m = [[35, 66, 81, -17, -2, 20], [-9, -21, -17, 38, 78, 64], [-1, -19, 54, 12, 78, -67]]
The entry just left of the smallest entry: 78
Which number is the entry just left of 20?
A: -2
The entry just right of -1 -> -19
Which number is the entry just right of 38?
A: 78

-3 -14 -8 -13 -65 4 5 -19 -27 -23 -2 58 -17 -72 -12
-27 34 13 4 22 0 36 -19 28 5 16 13 -10 0 -2
7 -23 10 0 -3 22 -6 38 37 -9 3 -13 -18 -2 15
-26 2 -74 -10 -43 -6 49 35 -47 -26 -8 -23 0 -18 -41
-5 37 -35 -21 19 -60 -31 -23 -29 -21 -43 -46 -97 -52 -3
-50 -15 17 63 -1 -71 7 33 52 -33 54 -25 -40 -6 -14
-1 18 -9 5 1 8 -4 -33 -18 27 -8 -22 -20 47 3
-20 -24 -36 -41 47 -21 -11 -9 -49 -7 -4 -25 42 -2 -53
-15 -1 -25 15 16 -8 -55 -30 -34 -55 -18 43 -20 -9 -7
34 44 -14 4 -15 -4 -27 -9 -15 -25 -51 7 -40 -15 39
-7 -6 15 -6 -15 -8 16 -48 -8 22 21 -13 52 53 -19
16 -6 12 0 4 26 19 49 12 7 4 41 26 -47 11
4 -4 -9 37 -21 -51 -25 -5 -32 2 2 -22 -5 18 -4
Counting starts at 0.
Find the entry in the top-left corner.
-3
Find the entry in the bottom-left corner.
4
Find the entry in row 1 and column 0.
-27
The entry in row 1 and column 1 -> 34
Find the entry just right of 17.
63
Find the bottom-right entry.
-4
The entry at row 2, column 0 is 7
Find the top entry of the column that holds the smallest entry.
-17
The entry just right of the largest entry -> -1
Find the entry just left of 17.
-15
The entry at row 0, column 2: -8
Find the entry at row 2, column 2.
10
Find the entry in row 0 and column 1.
-14
Find the entry just left of the smallest entry.
-46
Find the entry just right of the centre entry.
-18
The entry at the centre is -33
The entry at row 1, column 2: 13
The entry directly below 35 is -23
The entry just right of the smallest entry -> -52
Find the entry just left of 39.
-15
Find the entry just left of the centre entry.
-4
The entry directly above the largest entry is -21
The entry at row 2, column 1 -> -23
Find the entry directly below the smallest entry.
-40

M =
45,-35,-2,96,78
42,-28,12,78,73
36,-25,11,72,70
-25,26,-8,-43,-43
Indices start at 0.
The top-left entry: 45
The entry at row 0, column 2 -> -2
The entry in row 0 and column 1 -> -35
The bottom-right entry is -43
The entry just right of 36 is -25
Give the entry at row 1, column 0.
Answer: 42
Give the entry just left of 70.
Answer: 72

22 -15 -25 -1 21
-58 49 -35 -72 19
-35 63 -27 -30 12
10 55 3 31 5
2 6 -50 3 14
-40 12 16 50 -12
-24 -21 0 36 -17
7 8 -34 -58 -24
-43 -49 6 16 17
-2 -13 57 -1 -61
13 20 38 52 16
Rows and columns are numbered from 0.
Find the entry at row 0, column 0.
Answer: 22
Find the bottom entry of the column that holds the smallest entry.
Answer: 52
Find the maximum.
Answer: 63
Find the top-right entry.
Answer: 21
The entry just right of 22 is -15
Find the entry at row 1, column 0.
Answer: -58
The entry directly below -2: 13
The bottom-right entry -> 16
Find the entry at row 2, column 0.
Answer: -35
Find the entry directly above -49.
Answer: 8
Find the entry in row 1 and column 1.
Answer: 49
The entry directly above the centre entry is -50
The entry at row 2, column 2 is -27
The entry just right of the centre entry is 50
The entry directly above -2: -43
The entry in row 0 and column 2: -25
Find the entry directly below 57.
Answer: 38

arr = -11 52 43 -83 12 -57 -28 -4 -4 6 -27
The entry just left of the smallest entry is 43
The entry just left of the centre entry -> 12
Find the entry just right of -11.
52
The entry just right of -57 -> -28

-84	-6	26	16
The third entry from the left is 26
The 2nd entry from the left -> -6
The 1st entry -> -84

Questions about the matrix below.
1) Read off the last entry of the largest entry's row.
2) Read off the entry directly below -33.
3) Read off the entry directly below -18.
4) Read off the second-last entry, reading row by row.
5) Read off the largest entry in the first row.
6) Read off the entry just right of -42.
7) Read off the top entry of the column that holds the largest entry.
8) Read off the 3rd entry in reading order.
-69  -29    6  -41    2   51   15
 -3   12   48  -76  -22  -37  -20
-41  -15  -66   14  -12  -20  -39
 67  -29  -43   42   24   24   21
 25  -19    2  -26  -65   60   47
-24   55   12  -18   58  -42  -11
 -6  -28   45   44   42   27  -39
  7   61   56   55  -34   49  -17
 20  -23  -39  -67   35  -12   50
 10   34   -9   32  -51  -46   48
-36    6  -10   -6  -29    9  -71
 24  -13  -33   15   -6  -14  -37
 54   53   11  -16   62   43  -10
-53   -6   11   45   33  -12   53
1) 21
2) 11
3) 44
4) -12
5) 51
6) -11
7) -69
8) 6
